128 stands for zero in the data rows.
Here are some points, each followed by its number:
[104  96 139 122 146 132 111 212 136 123 177 136 116 109 151 122 122  94 125 164  87 156 156 143 111 127  91 110 136 137 115 157 142 151 127 169  99 141 132 109 118 148  99 105 113 158 139  89] 0
[161 135 134 112 129 127  92 100 132 152  79 130 160 121 113 149 141 142 143 100 149  96 114 151  91 164 114 139 118 115 144  37 131 156 160  84 131 133 160 126 124 113 124 123 100 154 113 154] 1
[ 90 168  94 136 112  91 178  84 114 146  64  83 147 170 123 129 167 175 127  56 224 114 105 108 132  94 195 159 103 102 153 113 140 123  82 115 147 117  62 130 133 149 167 112 107  98 141 154] 2
[173 145 136 125 115 151 125 105 108 143 113 125 136 140 126 134 122 122 140 102 135  93 130 138  95 152 120 139 129 149 140  71 130 131 168 120 134 122 165 123 126 123 140 125 109 134 119 135] 3
[130 143 125 117 131 142 123 113 117 135 124 124 140 137 119 124 132 121 138 117 139 116 126 149 118 130 123 117 124 140 140 100 129 139 145 130 130 114 134 129 124 131 135 135 116 131 127 131] 4
[129 109 165 124 176 119 102 213 133  93 176 123  83 162 149 156 146 148  98 189  59 150 158  96 125  93  97 120 130 114 107 223 149 106  78 150 123 112 121 121  69 132 106 116 150 110 120  82] 5
[105 130  97 115 145 104 130 118 130 120 113 103 117 116 147 130 135 144 118 138 134 155 131 125 155  86 153 153 106 118 131 171 141 113  90 145 137 155  95 131 129 143 124 124 129 116 125 113] 6
[116 133 139 132 112 126 140 119 125 126 119 121 132 131 130 130 128 133 112 115 131 127 113 124 128 127 133 131 115 127 139 135 107 132 119 123 137 135 117 125 143 129 138 128 131 115 141 140] 7
[129 121 133 131 129 133 105 132 117 123 127 146 139 119 111 108 133 109 133 130 116 113 127 122 119 133 108 118 133 108 111 135 107 132 147 138 133 128 141 130 130 119 120 127 137 132 127 135] 8
[116 115 145 144  98 109 125 153 156 110 160 148  74 144 105 134 113 145  82 155 106 137 154 105 160 139 148 157 165 109 119 210 103 103 122 148 107 154 106 120 167 115 109 130 163 139 164 126] 9
[165 160  95 126  80 117 117  56  81 150  77 112 146  93 120 143 125 139 171  77 183 131 122 137 132 140 122 151  92  95 152  77 103 148 126 108 175 113 171 105 134 104 147 157 125 108 113 169] 10
[124 124 135 137 116 121 122 128 131 129 131 123 122 121 124 127 126 135 114 123 123 147 144 127 134 120 131 129 116 108 135 136 118 122 116 130 119 136 120 131 125 127 123 120 137 125 138 127] 11
[163 138 136 130 116 164 110 127 110 120 134 141 138 125 126 124 133 129 155 108 107  97 129 141 110 134  97 119 139 156 141  74 103 146 172 116 121 135 174 138 125 120 128 133 108 145 122 149] 12
[135 137 122 138 137 152 127 125 122 142 103 123 154 129 138 157 121 121 117 116 120 117 148 166  96 124 157 144 103 150 127 102 134 131 127 120 137 114 143 129 134 137 136 116 112 121 123 134] 13
[128 101 131 151 166 167 113 174 105 134 153 137 122 134 118 128 147  97 134 154  89 129 144 135  99 126 116  90 140 142 128 115 128 138 150 125  99  97 152 130  88 153 130 136 109 141 123  86] 14
[136 155 118 119 116 114 130  95 115 133  98 120 136 134 133 133 124 134 134  95 145 120 115 140 109 134 133 125 116 122 144  98 128 133 138 109 145 122 133 132 129 121 133 133 120 122 144 131] 15
[147 107 162 144 193 165  89 198 137 119 166 143  84  99 163 107 142  75 182 228 128 127  84 122 150 169  84 125 159 120  83 169 135 172 124 179  37  78 118 130 101  90 159 164 169 144 106 106] 16
[163  96 159 132 158 166 126 213 120 125 161 172 150 101 113 136 125 105 143 169  83 138 157 113 127 149  91  84 141 156  92 104 149 140 194 135  68 130 174 140  81 142 127 102 141 156 128  88] 17
[134 173 107 116 105 132 122 101 108 140  94 122 170 149 118 142 126 129 133  88 141 116 119 138 105 142 142 118 107 120 137  81 128 121 142 137 141 122 136 123 147 128 156 119 131 100 124 159] 18
[140 138 156  89 105 138 123 146 146 104 146 128  80 127  93 148 137 100  88 184 142 177 125 118 149 150 114 109 112 116 106 168 136  87 110 133 116 126 111 137  88 122 119  95 134 112 132 141] 19
[172 123 152 137 114 174 118 145 104 129 152 157 141 113 114 117 116 101 106 109  96 119 158 163  96 157  77 122 162 153 134  83 103 127 212 128 130 135 159 140  80 142 119 116 137 139 149 119] 20
[104 116 122 150 114  85 130 165 165  97 172 132  89 108 139 137 110 174 101 155  67 106  89  51 185 134 162 133 110 103  82 206 118  98  68 124 135 131  73 114 151 124  88 153 155 146 132 124] 21
[126 116 142 116 155 120 129 157 134 119 131 129 132 121 141 115 110 113 132 144 134 113 122 127 141 119 122 138 149 140 131 119 132 126 128 143  94 134 132 125 126 131 122 137 139 134 121 124] 22
[132  98 141 138 147 127 123 127 141 125 154 144 134 108 139 123 118 111 127 158  95 115 140 117 137 120 102 127 137 133 114 151 139 130 152 133 108 136 132 122  93 121 113 130 128 166 118 128] 23
[ 52 127  97 105 119  94 141 141 167  99 110 103  89 119 130  92 115 180 125 180 156 212 105 121 181  69 198 124 112  72  74 255 151 109  51 137 147 159 106 119 141 148 131 150 153  86 121 152] 24
[162 154 102 155  72 117 124  86 133 146 131 130 131 145 130 106 107 140 126  73 140 114 123 125 125 130 135 131 121 118 157 107  96 125 143 114 145 138 128 137 153 124 140 153 134 117 144 144] 25
[127  99 170 106 168 147 146 161 104 127 194 133 100 110 110 137 113 115 181 166 116 139 163 118 102 134 107  82 131 153 113 125 175 148 152 140 111 163 160 164  56 134 148 108 118 123 112 109] 26
[149 136 115 148 136 156 118 125 118 147 121 144 135 117 129 124 119 117 121 143 130 114 142 128  98 137 108 133 138 146 122  76 119 137 165 128 146 128 156 141 125 131 108 125 118 140 113 128] 27
[ 74  88 111 128 138 102 135 156 146 110 157 111 105 113 135 129 138 130 148 173 131 138 111 117 175 109 139 145 141 118 122 213 113 128  66 144  97 170  84 116 134 128 118 112 135 119 136 122] 28
[131 138 119 130 118 123 128 127 122 129 113 134 122 149 122 131 130 126 126 115 135 117 122 131 124 128 126 134 114 126 131 122 127 122 127 129 132 128 126 130 139 132 135 132 127 122 126 133] 29
[144 131 157 117 117 182 106 107  69 156 143 189 166 186 117 149 129  81 104  80 105  98 160 113  73 201 137 104 175 167 149  52 120 131 201 106 155  79 194 143  61  85  96 140  91 162 144 153] 30
[ 96 190 100 119  92  83 141  80 127 150  55  70 124 142 116 142 120 184 135 116 154 161  91 126 117 146 170 155  52  99 143 149 156  93  70 148 161 124  98 145 152  94 144 131 121  69 135 143] 31
[161 105 166 108 140 146 146 179  90 131 170 149 123 135 112 132 141 122 127 154  90 119 139 129  77 157 115 133 160 145 117 121 132 140 186 119 123 111 142 138 119  90 123  99 125 135 133 105] 32
[130 135 125 131 125 144 118 128 114 128 138 122 132 129 135 154 123 131 133 123 128 138 119 128 114 126 117 134 130 137 130 123 125 132 127 111 134 127 131 136 122 139 130 117 136 122 130 148] 33
Which point above is nearest to each new point by angle, seen from the average point of the numbered points? Its number follows each.
[163 139 131 112 113 161 120 119 126 132 128 165 152 128 110 140 129 101 136  89 139 116 114 135  95 153 107 102 155 115 113  81 125 125 172 128 135 105 168 146 117 110 114 137 136 127 143 127] --> 30
[116 135 121 135 153 131 138 142 151 114 125 125 129 128 127 123 140 150 138 152 124 138 138 133 119 120 132 106 124 126 118 149 142 146  97 138 118 128 122 132 126 143 136 133 127 120 122 120] --> 24
[ 92  91 133 123 151 109 104 172 116  90 164 123 122 118 123 117 142 127 125 177 116 146 163 121 134 114 119 102 146 118 120 211 116 146 107 147 133 126 151 106 102 136 104  89 141 128 109 101] --> 5
[109 153 117 135 113 124 134 120 132 127 105 123 131 127 130 128 127 133 128 120 125 151 120 137 132 126 125 122 101 124 141 129 129 122 120 126 121 118 106 125 115 131 131 127 132 116 134 138] --> 31
[130 139 137  89 141 134 127 185 122 101 145 122 148 132 157 144 137 133 119 182  98 122 141 134 100 147  71 121 117 111 123 128 113 132 119 152 131 136 153 153 131 129 135 104  90 123 155 109] --> 0
[143 167 126 135  74  91 157  49 149 124  57 115 143 127 130 125 129 170 116  76 171 111  99 107 169 127 177 142  93 111 178 151  70 102 103 108 193 116 126 147 199 108 157 155 137  93 143 171] --> 7
[125 142 118 111 134 113 112 112 141 129 109 111 130 126 125 113 136 119 136 104 136 127 122 135 120 109 137 135 114 115 139 117 135 125 114 135 132 133 113 120 136 130 140 124 122 121 137 131] --> 2
[145 113 143 121 130 149 106 161 124 123 173 150 129 119 120 137 130  98 123 154  99 133 160 131 103 149 103 122 149 157 126 118 127 132 173 141 112 124 168 139 102 132 116 126 121 145 134 116] --> 17
[110 118 118 128 145 127 116 130 125 122 120 119 146 124 125 142 125 128 126 106 129 104 143 117 107 124 119 136 133 112 124 103 145 123 142 117 138 129 125 126 120 114 124 128 132 122 115 118] --> 1
[106 116 137 138 163 136 134 167 144 119 149 143 126 127 140 114 158 130 151 173 120 171 153 128 112 125 131 113 130 133 120 163 165 143 114 126  97 133 111 141 108 130 111  92 126 138 101 118] --> 0
[155 104 112 102 145 157 108 101 119 143 129 158 166 142 121 125 126  95 138  98 131  94 156 145  91 180  93 117 157 145 126  49 127 120 196 112 157  85 154 104 124 123 122 153 108 124 178 115] --> 30
[118 119 137 116 129 121 133 160 108 126 126 125 128 122 144 129 114 139 145 153  81 137 129 112  79 150  93 120 130 136 118 119 136 149 133 135 120 132 161 153  88 111 108 122 124 123 127 125] --> 26
[ 98 146 117 129 134 101 128  94 133 118  66 103 124 140 150 129 147 147 148 104 150 121 108 153 109  80 126 139 110 110 146 138 141 133 103 140 136 131 115 132 128 149 143 131 131  98 114 133] --> 2
[149 112 121 110 154 141  92 157  87  99 155 145 120 131 109 123 133 156 156 173 125 128  99 140 103 140 136 115 126 121 129  97 142 161 126 123 141 121 150 162  77 156 112 115 104 100  76 104] --> 26
[142 253  97 113   0  97 171   0 129 170   0 110 145 215  46 189 155 172 112   0 246 114  95 194 140 127 196 246 104  59 145  48  57  15  55  63 201  85 113  82 252 110 255 147 135  40 146 181] --> 29
[148 113 136 136 121 157 139 158 117 119 174 131 136 122 128 156 127 153 103 143  94 150 143 130 145 126 104 136 124 135 127 142 113 121 129 129 135 138 139 133 124 116 122 128 135 139 149 113] --> 5
[ 96  98 132 139 151 136 129 169 116 119 161 124  97  94 115 146 100 107 141 190 114 113 156 147 129 128 123 111 125 137 105 150 128 122 128 138 119 134 159 159  89 160 151 123 106 140 109  95] --> 26
[105 119 114 120 136  91 142 114 136 106 138 122 144 127 140 119 128 129 146 145 143 158 123 121 134 100 129 128 111  94 113 168 146 137  83 125 124 121 141 108 148 163 110 119 126 130 101 132] --> 24
[164 151 113 138 120 141 136 102 137 153 102  98 135 137 130 132 111 101 109  89 132 117 130 148 105 154 117 149 134 138 165  69 143 134 147 106 142 111 160 105 135 134  97 142 110 135 163 155] --> 3
[103 172  84 122 113  82 124  98 148 141 109  90 129 141 151 148 125 155 144  69 143 123 119 135 158 102 130 143 103 118 153 120 152 168  88 120 157 155  73 114 134 134 145 106 118  99 164 128] --> 2
[130 133 129 122 144 132 124 117 128 173  89 112 160 127 144 112 124 107 145 132 144 103 110 133  49 140 122 132 118 135 148 103 133 151 148 129 168 143 121 117 107 150 132 111 110 119 110 134] --> 1
[141 132 128 157 125 141 162 134 131 137 144 141 106 122 114 133 118 138 124 147 122 104 134 128 126 134 122 112 170 155 127 130 114 129 122 137 122 123 127 104 135 125 128 128 150 127 111 109] --> 9
[114 114 108 105 139  93 119 130 141 124 153 106 125 137 134 102 138 108 144 146 119 142 131 116 133 116 126 124 126 124 130 164 133 102 105 116 119 133 112 138 131 140 125 143 138 126 133 118] --> 28
[145 122 123 134 168 132 132 174 123 125 154 136 111 120 134 152 128 133 131 135 128 135 155 138 107 137 129 111 158 131 130 119 138 162 138 130 109 140 155 128 103 123 130 125 117 126 102 129] --> 26
[130 125 123 122 147 126 131 144 136 122 146 134 115 120 137 136 126 111 144 143 115 152 131 152 133 115 123 150 130 140 116 137 138 145 134 143 118 142 114 129 125 149 114 112 117 139 131 121] --> 0
[107 148 111 123 115 113 133 108 130 142 111 124 131 148 118 102 121 136 143 130 146 120 117 142 135 111 135 114 115 106 143 130 137 125 116 115 133 110 111 121 145 137 151 135 112 112 128 133] --> 2
[134  95 146 116 111 131 140 168 132 113 135 129 174 125 121 142 124 136 124 162  77 101 112 112 132 131 109 154 124 119 127 145 139 139 146 114 133 161 149 146 131 136 104 146 116 120 123 125] --> 23
[122 110 124 129 148 121 138 143 136 115 143 146 127 115 135 111 137 124 119 141 117 144 136 130 130 116 121 124 125 120 118 145 139 134 122 126 117 126 121 115 125 136 119 123 134 136 125 122] --> 0
[134 110 142 138 130 124 145 145 135 125 157 139 118 114 135 132 108 126 112 143 118 128 134 124 162 128 134 138 134 131 131 163 111 130 128 137 118 148 119 132 128 117  99 127 151 153 128 118] --> 9
[144 122 138 144 109 116 138 117 138 130 124 134 128 138 113 109 118 120 132  90 113 145 102 110 119 127 129 128 143 134 134 122 102 123 144 131 142 137 153 127 128 116 108 122 132 125 142 127] --> 25
[175 206 112  47  82 161 121  15  91 168  16 112 180 114 120 176 116 156 178   8 166  52  89 195  70 188 133 117 125 173 189   0 150 142 244 124 181  92 224 146 139  99 192 183  78  94  88 180] --> 3
[137 127 146  65 138 128  86  69 109 178 119 101 177 126 136 147 150  98 188  79 220  95 101 206  80 120 106 150 145 178 139  16 203 147 144 140 133 141 142  95 101 166 131 135  65 120 144  93] --> 4
[113 131 125 118 113 107 138 139 122 129 123 110 105 106 125 146 124 160 108 152 132 155 137 116 165 116 160 132 126  96 128 214 125  96  76 142 144 163  95 133 137 141 113 109 170 102 127 142] --> 24
